(in the rows, 128 means zero)
Named moves (each a turn or a mirror), then the moves between two rows, first move first; the first pair answered:
move K_944:
107  163  153  75  128  113  137  184  95 -> 146  87  166  133  117  77  91  89  103
111  137  141  80  94  168  122  138  107 -> 131  98  148  108  90  150  99  89  112
142  125  133  130  119  126  132  141  108 -> 144  123  133  132  118  125  131  137  108
121  118  131  128  114  123  129  122  131 -> 116  127  131  121  115  128  136  133  131
move K_885:
94  131  189  98  140  152  134  135  92 -> 91  159  169  96  146  151  148  161  105
114  144  124  132  157  136  149  201  112 -> 122  117  134  163  176  113  146  183  119
119  154  106  126  123  143  137  142  136 -> 124  142  107  149  141  126  139  136  148
move K_551:
154  100  139  141  151  94  134  122  141 -> 160  96  134  132  127  104  118  101  133
140  132  97  188  99  113  135  89  121 -> 140  147  86  181  94  117  138  98  124
120  121  136  113  88  165  83  78  88 -> 113  173  99  97  84  174  101  118  103
152  79  126  171  124  118  136  96  144 -> 159  95  106  153  92  134  124  88  140
move K_955:
112  65  124  131  146  115  104  61  108 -> 98  65  141  142  182  104  126  90  114
119  142  130  109  121  149  125  130  113 -> 115  147  132  119  142  139  137  145  121
113  117  176  88  138  168  127  151  80 -> 121  150  130  137  184  120  160  188  139
Pairs:
Each pair is two moves apart.
118  99  154  124  131  126  128  143  131 -> 120  106  145  132  140  117  134  150  142
K_551 then K_955
118  78  214  115  127  163  119  99  104 -> 104  119  201  81  115  186  133  136  97
K_944 then K_551
128  112  111  135  86  118  78  106  145 -> 94  154  117  118  129  122  125  184  150
K_944 then K_551
129  165  97  110  113  139  132  142  132 -> 113  159  121  106  135  142  144  160  121
K_955 then K_551
101  143  162  142  126  158  112  148  93 -> 113  176  116  162  132  137  122  163  131
K_885 then K_955
133  147  108  127  135  118  141  145  141 -> 143  136  108  117  105  130  119  115  129
K_955 then K_944
118  120  126  144  144  107  98  109  138 -> 113  157  102  118  128  124  105  134  140
K_944 then K_955
129  141  142  125  147  147  124  149  149 -> 139  140  132  117  120  156  106  127  144
K_955 then K_955
119  124  140  142  89  138  108  83  98 -> 109  144  129  180  153  99  151  134  137
K_955 then K_955
132  143  91  120  135  102  131  130  148 -> 133  119  113  101  108  124  107  100  119
K_944 then K_955
165  146  70  158  112  105  100  90  165 -> 165  124  89  172  124  95  99  80  164
K_551 then K_885
108  148  153  113  159  132  126  146  133 -> 116  120  166  128  158  124  112  119  128
K_885 then K_551
107  159  112  105  176  136  153  164  129 -> 141  88  128  145  155  115  105  73  125
K_944 then K_955
120  129  138  124  112  151  120  94  112 -> 109  121  158  130  136  145  133  110  109
K_955 then K_551
151  91  119  181  144  100  123  91  146 -> 161  130  77  147  93  127  109  89  145
K_551 then K_551
162  114  178  88  122  175  88  116  76 -> 158  195  111  85  135  165  125  184  122
K_551 then K_885
114  155  115  135  150  94  127  146  130 -> 132  131  115  145  127  92  102  103  127
K_885 then K_955
98  102  196  143  186  138  127  102  105 -> 95  107  198  118  161  160  117  99  89
K_944 then K_551
121  151  120  150  134  123  178  171  197 -> 136  162  91  138  97  135  159  150  197
K_955 then K_551
142  112  137  123  108  146  102  93  124 -> 126  108  162  114  124  153  113  111  111
K_955 then K_551
126  63  156  168  151  120  125  84  123 -> 140  76  124  183  144  109  121  77  146
K_955 then K_955
181  138  101  117  67  136  82  70  113 -> 116  159  170  67  122  169  139  166  71
K_955 then K_885
147  97  132  169  128  104  99  108  136 -> 115  150  133  98  106  158  117  164  104
K_885 then K_944
117  137  107  127  141  106  142  156  168 -> 131  87  131  139  123  104  111  101  152
K_944 then K_885
122  161  109  150  167  107  152  178  170 -> 123  122  152  85  83  173  95  112  96
K_955 then K_955
96  139  163  104  118  130  137  157  103 -> 130  165  95  127  89  111  121  134  144
K_955 then K_955
98  82  171  113  135  89  115  98  87 -> 113  79  150  139  139  68  111  83  110
K_955 then K_551
119  82  186  143  170  123  141  135  100 -> 107  125  168  88  129  165  141  158  79
K_551 then K_944
90  147  120  118  131  136  112  149  141 -> 91  142  122  130  144  124  116  151  148
K_955 then K_551
112  173  108  111  136  137  164  177  133 -> 158  114  97  151  96  116  108  77  140
K_944 then K_551
119  96  163  121  148  143  127  145  95 -> 123  102  155  107  128  156  118  138  89
K_551 then K_944
123  189  68  97  99  155  141  165  143 -> 119  189  71  119  130  134  158  180  158
K_955 then K_885
144  126  103  109  73  141  95  87  108 -> 118  181  84  118  133  122  153  173  141
K_551 then K_551
155  105  164  165  156  88  151  120  165 -> 171  163  95  136  102  110  140  125  182
K_944 then K_955
129  120  135  162  157  108  134  141  144 -> 136  104  139  164  146  108  121  119  139
K_885 then K_955
158  177  43  151  123  136  147  145  136 -> 158  99  108  203  177  98  144  111  130
K_551 then K_885
146  163  81  134  118  129  120  122  150 -> 147  144  94  159  144  108  126  119  160
K_551 then K_944
160  143  69  128  121  109  116  106  157 -> 138  136  110  76  95  155  106  107  106
K_944 then K_955
152  140  94  178  170  71  129  131  182 -> 166  89  124  150  107  106  74  57  134
K_551 then K_955
149  122  144  154  121  137  113  152  107 -> 149  135  132  157  126  133  119  164  116
K_944 then K_955
132  115  142  144  131  123  138  114  127 -> 122  140  131  130  134  131  150  143  129
K_955 then K_944
101  135  128  103  133  150  123  132  94 -> 117  130  111  110  113  146  106  105  99
K_944 then K_551
108  115  200  107  138  109  174  107  90 -> 117  169  136  130  156  81  201  146  143
K_885 then K_955
104  151  91  109  132  78  116  135  142 -> 112  133  97  124  135  69  109  117  145
K_944 then K_551
157  137  147  105  144  117  145  89  111 -> 155  139  151  103  150  119  150  97  110
K_955 then K_885
130  74  150  185  169  83  144  122  133 -> 109  76  178  158  175  103  155  145  108
K_944 then K_551
147  101  133  123  83  140  92  90  106 -> 143  168  77  120  93  134  123  146  144
K_551 then K_885
125  158  106  68  69  209  106  143  97 -> 170  65  121  172  104  134  76  52  132
K_551 then K_944
127  194  45  98  82  157  118  116  133 -> 122  149  79  187  189  79  157  134  175
K_551 then K_885
159  121  133  88  80  187  88  94  106 -> 120  161  145  71  125  194  138  175  107
K_551 then K_955
145  120  127  129  153  64  109  116  110 -> 147  133  118  95  112  93  93  108  91
K_885 then K_551
175  153  40  174  121  93  121  105  187 -> 179  91  93  151  82  124  77  41  133
K_885 then K_885
135  128  174  96  102  169  109  103  108 -> 121  110  203  126  156  141  133  124  118
K_955 then K_551
124  144  81  149  157  133  137  130  119 -> 120  134  94  155  168  128  140  129  116
K_551 then K_944
147  94  169  119  119  146  135  127  114 -> 169  121  113  151  124  114  140  130  163
K_955 then K_955
118  111  170  116  133  124  114  86  92 -> 123  106  166  136  149  107  119  85  107
K_955 then K_551
112  157  131  127  134  118  137  148  128 -> 115  121  156  140  139  112  126  121  118
K_551 then K_551
97  156  118  100  133  145  161  162  122 -> 96  115  152  134  169  118  163  147  125
K_551 then K_885
128  107  137  105  74  132  97  65  110 -> 124  185  72  105  91  120  134  133  157
K_551 then K_885
96  103  113  159  130  92  167  140  143 -> 100  76  137  137  95  118  140  103  111
K_551 then K_885
122  165  123  126  156  127  158  150  138 -> 152  152  96  135  115  125  123  97  144
K_955 then K_944
87  115  181  90  134  136  159  133  121 -> 109  104  158  146  162  89  162  118  163
K_955 then K_551
135  160  90  144  126  119  139  132  144 -> 136  113  129  167  145  105  131  106  135
K_551 then K_885
103  123  161  99  132  145  153  151  89 -> 101  139  147  100  136  141  162  165  98
K_551 then K_885
142  62  139  175  146  80  135  127  163 -> 118  84  153  156  169  89  163  172  156
K_944 then K_885
142  137  121  126  124  115  108  124  151 -> 137  130  134  111  113  128  100  118  134
K_551 then K_955
122  185  86  126  137  121  156  184  154 -> 161  154  62  155  103  106  115  113  167
K_551 then K_955
82  114  147  135  165  99  146  150  130 -> 105  104  125  161  157  80  131  120  149
K_551 then K_955
121  132  142  107  127  148  138  138  111 -> 138  152  101  126  121  131  136  134  140
K_955 then K_955
146  143  98  164  129  104  126  141  165 -> 147  96  137  168  125  107  105  102  140
K_551 then K_885
120  128  140  140  139  122  131  134  127 -> 126  125  134  146  135  117  126  125  132
K_551 then K_955
135  146  114  132  133  119  136  138  150 -> 144  119  127  132  116  122  114  104  137
K_885 then K_955
